A state moves one step at a time under one of 8 hidden systems, and each row is a state written as 18 numbers. Each run below is a few steps of one system.
Vupo, seq 1:
[[ 36  10  -3 -20  10 -11  21   1   0 -15   5  28  37  10  -5  22  10  42]
 [  2   0   2   2 -36   1  -9  16  10 -11  -4 -21  10 -38  17 -19 -26 -43]
 [ 11 -24  -7  -3 -22  20  -9 -28  -3  10  -3  42   0  26 -31  16  16  13]
 [  1  10  10 -41 -17 -24  26  36  13 -25   2 -16  13  -4  18  17 -11  -5]
 [ -9 -31  12  17 -38  17 -11 -20 -19  20 -15 -12 -30  -6 -21  -2  -2 -20]
 [  2  15   9 -27   3  -4  46  -3  -5  -2  18  11   1  20  -9  26  12  37]
 [-33  14   6   4 -13   5   7  12  -5   1   1 -42 -24 -21   9  -5 -27 -34]
 [-10   0  -7   8  19  22  -3 -33 -17  16   5  10 -22  24 -32  20  11  28]]
zak, seq 2 (8 x 18):
[[-30 -26 -20  -2  11   6 -73   4  31  -4 -16  -2 -29  25  -5  -6   7 -34]
 [ 31 -37  29   0  25 -29 -40   3   1   5 -31  -2 -12  25   1  14  36  35]
 [ 25 -19  43   2 -13 -40  30  18   7  10  -1 -20   0 -13  30 -30  18  -3]
 [-23 -20   9   7 -30   1  47   7 -20  22  -2  38   8  15   4 -26  13 -24]
 [-25 -11 -35 -30   9  -9  26  31  -6 -16  -6  15  21  29 -14  10 -12 -21]
 [  0 -32 -34   1  22  -2   2  -4  -8  -2  -4 -39 -16   9 -43  -1 -20 -17]
 [ 31 -10 -13  -7  22  -2  10 -33  23   4  26  -8 -14  14 -29   0  17  28]
 [ -5  10  12 -13  -4  -4  -6 -10  52   0  31 -14 -31   1  16 -19  17  -7]]
buv, seq 3:
[[-13   3  -1   9  15   3  31 -14   5  21  21  15 -12  18  -1 -24  20   4]
 [-32   0 -12   1  24  -6  -4  12  15   6   4  -7 -16  17   8 -19   3 -22]
 [ -1 -23  -8  18  32  -7 -19  -3 -10  12 -17  -9 -11  15 -11  -9   8  -2]
 [ 21  -4   9   7  31 -24   6   3   7   5   0 -10   4   2  11 -16  14  15]
 [  5  -2   7  24   5  -2   0  -4   5  14   4   7   2 -10  16 -34  10 -10]
 [ -4  -8  -6   8  12  -6   1   9  -1   8  -7  32  17  16   8 -15  13  -6]
 [  2 -21 -11  -2   7 -17   2  22   2  -4 -11  -3  12   5   3 -16  -4 -23]
 [ 22 -28  -9   5  -5  -6   6  -5  -3   5  -4   6  10   5 -17 -15   2  -6]]
rik, seq 4 (8 x 18):
[[  3 -11  -1   8 -17  -4 -12   3  31   1   7   2   1 -15  20 -42   3 -38]
 [ -2 -33   9  -5 -18  -5  -5   8  -8   9 -22  41   8  31  -4   1  23  -1]
 [  1  -9   2 -27  -4 -30  22  37  10 -17  -4 -15  16   1  14  -2  -7 -18]
 [ 12 -34   2   7 -26  -1  31  -9 -21  16  -4  -9  -4  -4 -25 -14  -4 -16]
 [  0   0 -10 -33   2  -5  41  -2  12  -7  22   6   1  25 -18  15   6  16]
 [-24  -5  -9  -5  -5   6  10  -7  17   3  18 -36 -35  -2 -11 -14 -11 -28]
 [-10 -12  10   0  13   3  -2 -20  -6  17   1  -4 -35  30 -19  16  20  24]
 [-12  23  16  -2  30 -15   7   9  17   1  14 -30 -23  -2  23  -6   9  11]]
Letob, seq 5, 8 rows:
[[  0 -15 -36  -8  16 -11   0  26   4 -18  -9 -15  23  -5  -7 -14 -27 -36]
 [ 25 -48 -18  11   3  -5  -7 -13 -12   8 -16   6   4  16 -36  -8   4  -4]
 [ 38 -20  -4 -30 -12 -15  10  -9  38 -15  19 -14  -1   4 -17   0   5   6]
 [-17 -24   4 -10 -37   6  10 -11  22  11  15   0 -31  10  -9 -17   9 -32]
 [-24  -4  10 -35 -13   1  18   4   3  -1   4  16 -17  37 -11  28  16  14]
 [-31   7  14 -16   4 -13  34  16  -9   2   4 -43 -29   5   3   8  -8  -6]
 [-21  10   7  19  24   8  33 -17 -30  27   8  -2 -21  15 -11   1   9  22]
 [ -6  42 -11   0  46   2  12  -7  11  -3  26 -17  -7  -2   5   3  -1  25]]
Gaf, seq 6, 8 rows:
[[ 37  -4 -37  17   5  20 -62 -25  36 -14   7  -5  14 -30 -11 -23 -19 -21]
 [ 36 -14  -1 -24  -5  -4 -65  -4  48 -22  -8  36  16  16   4  13  25  15]
 [ 33 -39  38 -27 -50 -34 -18  29  25 -18 -22  -2  11  -5  21  -1  13 -16]
 [ 10 -39  38  -6 -69  -1  18   6 -33  13 -28  40  11   8  -3  14  16   0]
 [-20  -3  -1 -38 -50   3  69  21 -32 -10   1   8  16  10 -18  30 -22  -9]
 [-31  -9 -27  -1 -29  35  31 -19 -37   4   3 -29 -23  -4 -50  20 -40 -26]
 [-21  22 -27 -19  16  33   3 -38   6  -5  27 -27 -39  16 -48  41 -13  24]
 [-10  29   8 -10   9  11 -25 -26  45  -5  35 -62 -63 -16   0   8  -5   5]]
Sigut, seq 7 (8 x 18):
[[-42  18  33  -9  11 -12 -35  32   7   2 -19  14 -14  19  44  12  22   5]
 [-14  -6  27  42  20  -6 -28  14 -48  22 -43  -8  -7  -6  18  -2   3   3]
 [ 19  15   0  29  40  -9  27   7 -46   9 -14   6  37 -13   6  -2  -5  29]
 [  5  27 -39  22  20  11  24   4  -5  -5  16   9  41 -28   6 -31 -27 -18]
 [ 10  -2 -55   2  11  23 -23 -15  20 -13  10  36  29   7 -23 -10 -10 -15]
 [ 33 -16 -26 -27   1  -7 -48   4  45 -34  -2  -4  15   1  -6   7  -7  -8]
 [ 47 -37  21  -8 -42 -12 -32  -9  31  -6  -8  -6  -4 -13  -1 -10  13 -10]
 [ 25 -31  43 -27 -54 -21  18  15   4  -2 -12  18   9   8   9   8  22   5]]
rik, seq 8:
[[  0  26  -2 -14 -16   3 -15  13  41 -15  15  46  28  -3  36 -13  12  -9]
 [-21 -26   4   5 -38   4 -30  22 -13   1 -34  18   8  -1   8  -6 -10 -42]
 [ 25 -28   8 -27 -15 -24   9  27 -20 -16 -29   5  27  11  -9  30  -3  12]
 [ 30 -11   1 -17 -35 -10  38   4   7 -13  13 -28  12 -29  -9  -8 -21 -15]
 [  0 -13  -5 -16 -45  21  31 -28   1   8  21  16 -11  12 -35  12   2  -2]
 [-30  11  -5 -43 -11   2  10   3  27 -15  19 -22 -30  20  -9  25  -4  -4]
 [-20 -11  23   3  -9   4  -6 -14  -8  16  -4 -45 -55   1 -14  11   0   0]
 [ -5  23  34  -1  20  -7  19  -9  -9  14   9 -16 -29  10   8  20  21  45]]
buv, seq 9 (8 x 18):
[[-12  40  15  28 -31  26  49 -13 -23  22  21  56  28 -22  26 -25   5   3]
 [-56  21 -43 -18   4  14  18  38  -7 -16  -1  32  32  18   7   2 -27 -39]
 [  6 -30 -56  -5  16   8 -26   5 -15 -20 -22 -25  15   3 -46  13 -41 -25]
 [ 65 -15 -18 -17  13  -8  -5 -27  28 -17  17 -19   7  -5 -32  12   1  33]
 [ 25  13  21 -11 -34   7 -21 -23  55  -4  30   2 -15 -18  19 -13  20   3]
 [-26   0  34  -7 -41  14 -34  -1   7  11 -12  41 -18  19  17  14  28   0]
 [-25  -9  35 -21 -22 -21   5  39 -28  -3 -35  -8  -5  13  17  30  -1  -3]
 [ -1  -8  15  13 -20  -1  43   3 -53  12 -14 -28  -2 -19 -15   9 -22  -2]]
Letob, seq 10 (8 x 18):
[[-46   0  -1 -12 -21  21  -8 -15  21   9  18 -16 -53  14 -15   5  -1 -23]
 [-34  11  28 -18   2   3  -6  -4  -8   8  -6  -5 -42  31  -2  41  20  29]
 [-24  35  39   1  14 -11  21   9 -10  11   8 -38 -33 -11  29   8   3  20]
 [-28  42  17  36  31  12  16 -11 -28  29   8  13  -7  -5  23 -10  10  23]
 [ -7  55 -14  17  56   5 -15   8  -1  -8   7   6  24 -12  27   0  -7  24]
 [  3  12 -15  47  44   4 -54   6  -6   4 -19  -3  15 -22  22 -27  -8 -10]
 [ 47  -7   0  22  21  -8 -58   0  10  -5 -20  29  35 -11  18 -12  16  17]
 [ 42 -16   6   3 -23 -17 -35  20  30 -17 -13  14  37 -26  30 -29   2 -24]]
Gaf, seq 11, 8 rows:
[[ -5 -33 -16  17  25 -11 -26  -9  42  14  11 -33 -38   4  -4 -50   9 -42]
 [  4 -22  19  -3  35 -20 -17  -9  23  18   0  27 -20  48   5  -6  55  32]
 [  6 -13  34 -10   2 -47  41  33  18   7   5 -20  -3  -1  39 -37  20 -12]
 [-17 -23  14  41  -3   2  29  -2 -38  39 -14  34   3  13   3 -35  20 -12]
 [-24  10 -30 -15  36 -13  57  27 -16  -3   9  16  29  27  -2  -2  -5   0]
 [  3 -26 -39  27  31  -1  11  -7 -16  10   1 -36  -4  -8 -30 -34 -24 -31]
 [ 22  -6 -32   1  46   7  -5 -32  19   5  21  16  -1  27 -31  -3  20  30]
 [ 22 -11  -6 -18   9 -25  -3   2  60 -11  27 -26 -12  -2  10 -33  12 -17]]
muzuf, seq 12, 8 rows:
[[-15 -20 -40   0  17  13   4 -10 -18   2  -5 -20 -12  17 -46  10 -22 -14]
 [ 14  -9 -15  -8  29  -4 -12 -22  19  -6  14 -47 -33   6 -28  11  -3  13]
 [  8   6  18   7   2   6 -21 -34  36  13  25 -16 -41  -2   2 -11  22  13]
 [-20  27  28  -2   5   4 -16  -5  22  11  11  24 -22  16  31   1  31  22]
 [-35  24  29  13   6  -6  -8  29 -15   9 -18  13  -2  -1  44  -5  10  -2]
 [-10   8   6  32  21  -7  22  20 -46  13 -22  11  27  -6  18 -12  -6   1]
 [ 15   9 -30  16  29  -7  27  14 -18  -8   0  -6  42 -21  -1 -19 -26  -9]
 [ 26 -12 -47  15  14  11 -11 -13  10  -8   8   3  25 -15 -20 -25 -19 -21]]
muzuf, seq 13:
[[ 15 -27 -58  25  47  13  -4 -31   0   7  12 -36 -11   2 -52 -25 -20 -16]
 [ 37  -8 -26  -6  46  -3 -38 -36  58  -7  29 -19 -22  12 -20  -9  19  23]
 [ 12  -3  29   0  -5  -6 -60 -16  65   6  14   9 -33   5  32 -23  42   1]
 [-10   0  54   0 -14 -17 -19  18   9  17 -16  52  -3  25  47  -4  52  19]
 [-23   5  39  -4 -14 -32  32  58 -28   2 -29  18  28   0  51  -6   6 -10]
 [ -9 -16 -10  17  -9  -7  65  27 -57  12 -18  10  41 -10  -4 -22 -24 -28]
 [ 13 -15 -63  -9  23   0  49   7 -15 -16  11 -14  35   0 -44  -8 -39 -18]
 [ 21 -33 -57  -8   9  11 -19 -27  32 -13  17 -34 -12  -1 -53 -15 -24 -31]]
zak, seq 14, 8 rows:
[[ -3  37 -37  -8  15  13   6  -4  33 -22  36 -33   2 -27   1 -12 -32 -19]
 [-11  12 -15  27   8  41 -50 -45   8  15   9  16 -27   2 -18   2   6   8]
 [ 20  28  20 -17  19 -13 -46  11  34 -21  -3   5   6  -3  34  20  16  34]
 [ -2  -2  44  34 -22  -6 -28   5 -15  18 -23 -16 -17 -31  34 -21   4 -15]
 [  8   7  22  10 -11  -3  20  14 -35   8 -20  54  41   3  19   5  15  23]
 [ -4   2 -19  -6 -12  -9  21  39 -16 -20 -14 -11  41 -23  13 -11 -38 -39]
 [ 11 -26 -37  19  -6  26   1 -22 -33   7 -11  17  21  -1 -47   1 -22  -9]
 [ 43  -2 -34 -35   1  -1  -1  -8  35 -31  19  -5  23  -3 -24  14 -11  11]]
Sigut, seq 15, 8 rows:
[[  9 -35  21  16 -23   4 -21 -15 -14  17 -20  -3 -23   3 -13  -1  12  -5]
 [ 13  -1  23 -21  -1 -23  34  16 -12  -4  -4  -5   9   6   5  19   8  26]
 [-23   4   4  12 -17   7  30   3 -13  14   8 -16 -11 -17   5 -19 -14 -28]
 [-17   2 -19  -4   9  15  16 -13 -15   6   5  22  -3  27 -26  18   3  14]
 [-12  19 -15 -14  26  -3  -4   9  16 -14  10 -37 -12  -4   0   8 -17  -4]
 [  7   0   2  21   7  15 -23 -33  12  16  11  -1 -26  -2  -9 -11  13   8]
 [  5  19  15 -14  18 -15  -7  11  19  -6   5  12   4  11  24   7  22  27]
 [-14   1  16  22  -2  -3 -22  11  -2  10 -14  -1  -4 -14  27 -22   2 -20]]
Vupo, seq 16 (8 x 18):
[[ 12  -3 -38 -33 -13 -10  74   8  25 -19  40 -13  24  -6 -18 -23 -22 -28]
 [-20 -40 -31 -20 -29  15  -6 -21  37   2  21 -17 -42  20 -40 -16  -5 -48]
 [ -4 -21  13 -51   7 -23  13  -3  42  -6  19 -19 -44  48 -15  26  32  24]
 [-25  -6  55   0  -5 -25   8   9  10  19   2 -57 -62  -3  27 -10  16  -8]
 [-34  14  36  34  26   8  26 -24 -31  47   6  10 -42  20   7  -7  34  33]
 [-48  51  -5  20  62  -5  37  24 -28  10   7 -12   4   0  28  -9 -10   6]
 [-22  11 -48  52  67  21 -27 -11 -32  15 -10 -15   1  -7 -17 -20 -25 -13]
 [ 39  21 -49  11  77   0 -21 -14  21 -18  16  -2  32  -2 -12  -6  -7  31]]

Which system made each of these runs?
seq 17, 2 rows:
[[  8 -51  -7 -30 -31 -17  13  10  29  -7   2   4  -4  25 -16 -13  11 -31]
 [ -4 -51  11 -19 -32  -7  22  -6  -3  15  -6   6 -27  34 -29   6  18  -9]]

Gaf
seq 18:
[[ 15 -21  20  11 -17  -1  28 -28  -1  24  15 -17 -30  -3 -17 -17  13   0]
 [-10  24   2 -23  -8  13  26 -17  25   0  35  17 -13  15  -3   8  14  17]]

Letob
seq 19 (2 x 18):
[[-14 -59  16  21 -19   1   4  -5 -49  34 -38  24 -16  33 -28   1  20  -7]
 [ 22 -14  -9 -47  15 -43  59  37   4 -23   4  -6  33  22  -5  13   2  15]]

zak
seq 20, 2 rows:
[[  6 -15  13  14  12  -6  55 -21 -29  30   8   2 -12  16 -22  -7  20  27]
 [-19  27 -17 -24  19 -10  50  14  28  -8  38  -5   3   8  10 -16  -2 -10]]

zak
seq 21, 2 rows:
[[-38   6  22 -17 -28  15 -15   1  -6   6  -9  22 -25  25   1  34  14   7]
 [-19   8  27  -9  -1 -12   9  24 -35  -1 -25 -22  -9   3   8  35  -9  15]]

Vupo
seq 22 (2 x 18):
[[-17 -10  54  34  -1 -13 -36   4 -12  25 -24 -43 -51 -18  32 -15  11  -9]
 [  4  13  40  18  11 -14  32  11 -38  23 -13  48  25  13  29   1  34  43]]

zak
seq 23 (2 x 18):
[[  7  -2  41 -31 -72   8 -21  -3  24  -9  -1  31  -6   2  13  28  18   6]
 [-23  -9  43 -31 -71   1   8  20 -18  -3 -22   7 -12   6   7  38  -3  -8]]

buv
seq 24, 2 rows:
[[  9  11 -36  17  29   5 -40  30 -18 -21 -31  30  63 -16  15  -3 -26 -14]
 [ 60 -12 -33   1   4  -8 -24  14   1 -31 -19  21  73 -24  -2  -5 -22  -4]]

buv
seq 25, 2 rows:
[[ 13 -22  36 -28 -10 -25 -15  10   9  -6 -16 -21 -23  16   2  28  19  21]
 [  3  -4  49  11 -35  -5  16  -7 -16  19  -2 -22 -27 -19  13  -3   8   5]]

buv
seq 26, 2 rows:
[[-10 -22   2  42  21   2  -3  -9 -37  28 -21 -13 -15  -2 -11 -20  -1 -10]
 [  9   8  -7   5  52 -21  35  10  -6   7   8   2  13  13   4 -13  12  22]]

buv
seq 27 (2 x 18):
[[ 38 -22  13 -27 -20 -31  43  27  -9 -12  -9  11  40   0   1   6   6  12]
 [  3 -29   4   4 -60   5  32   0 -10   8   1  -7   1 -19 -12 -24 -17 -44]]

Vupo
seq 28, 2 rows:
[[-14 -23   9 -24 -38  -9  -6  25   6 -12 -17  -8  -6   5   3   9  -8 -32]
 [  7 -33  21 -11 -26  -3  16  -8 -20  12 -13   1 -17  17 -23  21  12  11]]

Vupo
seq 29 (2 x 18):
[[  1  22  21  40 -12  26  -4 -22 -38  20  -6 -16 -10 -42   1   1 -16   7]
 [ -3  51  -5   0  16  22   2  -9 -16  -8   7  30  25  -4   7  32  -5  41]]

rik
seq 30, 2 rows:
[[ 27   2  19  -9  -2   0  32 -14 -46   4 -13  26  18  17 -25  50  13  66]
 [ 10  24  -9 -15 -33   5  54   3   8 -17  32 -37  12 -44   2 -12 -41 -24]]

Gaf
seq 31 (2 x 18):
[[-16   1  -3   1   5  15  10 -23  -9  10  10 -30 -37   6 -26  14  -6   6]
 [-10  24   7  -3  30   5  -2 -19   9   6  17 -22 -33  10  -3  17   9  31]]

rik
seq 32, 2 rows:
[[ -2  22 -45   0  -9  34  36 -35  33   1  56  20   7  -8 -21 -31  -9 -19]
 [-23   6 -35 -42   5  15 -38  -3  58 -23  20  22 -13  35 -11  16   8 -10]]

Sigut
seq 33, 2 rows:
[[ 42 -25  35 -10 -27 -39  39  29  -4   0 -13  21  38  -6  27 -17  20   4]
 [  3 -18  -8 -23 -51  -9  57  24   0  -7   6  25  38  -4   1 -21 -11 -37]]

muzuf
seq 34:
[[  1 -57 -26  -1  30 -23  43  11 -30  16 -19  28  19  53 -36 -11  19   0]
 [ 25 -42 -33 -15  18 -26  72   0   2   2  21 -31   7  15 -43 -26  -7 -15]]

Gaf
seq 35 (2 x 18):
[[  9   1  18  -2 -17   0  -6 -26  64  13  39  22 -22   4  22 -43  40  -7]
 [-41   1  20 -17  -6  -7 -12  23  24   7  -5  54  -5  42  32  -4  38  -7]]

muzuf
seq 36:
[[-42  11  22   2 -15   8  -6   8 -11   9  -7 -18 -33  -1  13   8  -4 -14]
 [-21   7   8  13  22   5  11   0 -42  13 -15  -9 -14   9  -9  25  -2  22]]

buv
seq 37:
[[-39  14 -13  33  72   7  11 -17  -9  35  16   5 -30  32  -5 -24  24  15]
 [-20  28 -26  20  91 -18  -2  21   5   2   7 -26   1   5  21 -29  -3   2]]

Vupo
seq 38:
[[-32  -9  17  24  28 -16  -7  11   9  23  -1 -25 -38   7  24 -40  16 -24]
 [  2   5  17   6  38 -16   3   5   1  14  -3  39   9  32  19  -5  41  38]]

Letob
seq 39:
[[-10   8  -4  27  30  18   5 -45   7  26  30 -27 -48   3 -22 -15   9  11]
 [-29  32   4  12  54   7 -21 -16  19  15  18   7 -32  23  15  -2  28  29]]

rik
seq 40:
[[ 24 -26   6 -33 -75   6 -37  17  18 -30 -26  29  28  -9   0  23 -10 -24]
 [ 12 -38  16 -37 -76   4 -12  10 -20 -18 -35  17  10   8 -23  49 -11  -6]]

Gaf
seq 41:
[[  7 -14  39  33  13 -25  13  -8   7  31   9 -47 -41 -18  21 -44  19  -9]
 [ -2  22  11   7  13   7  18 -17  14  18  23  62   9  24  18 -13  41  33]]

Letob
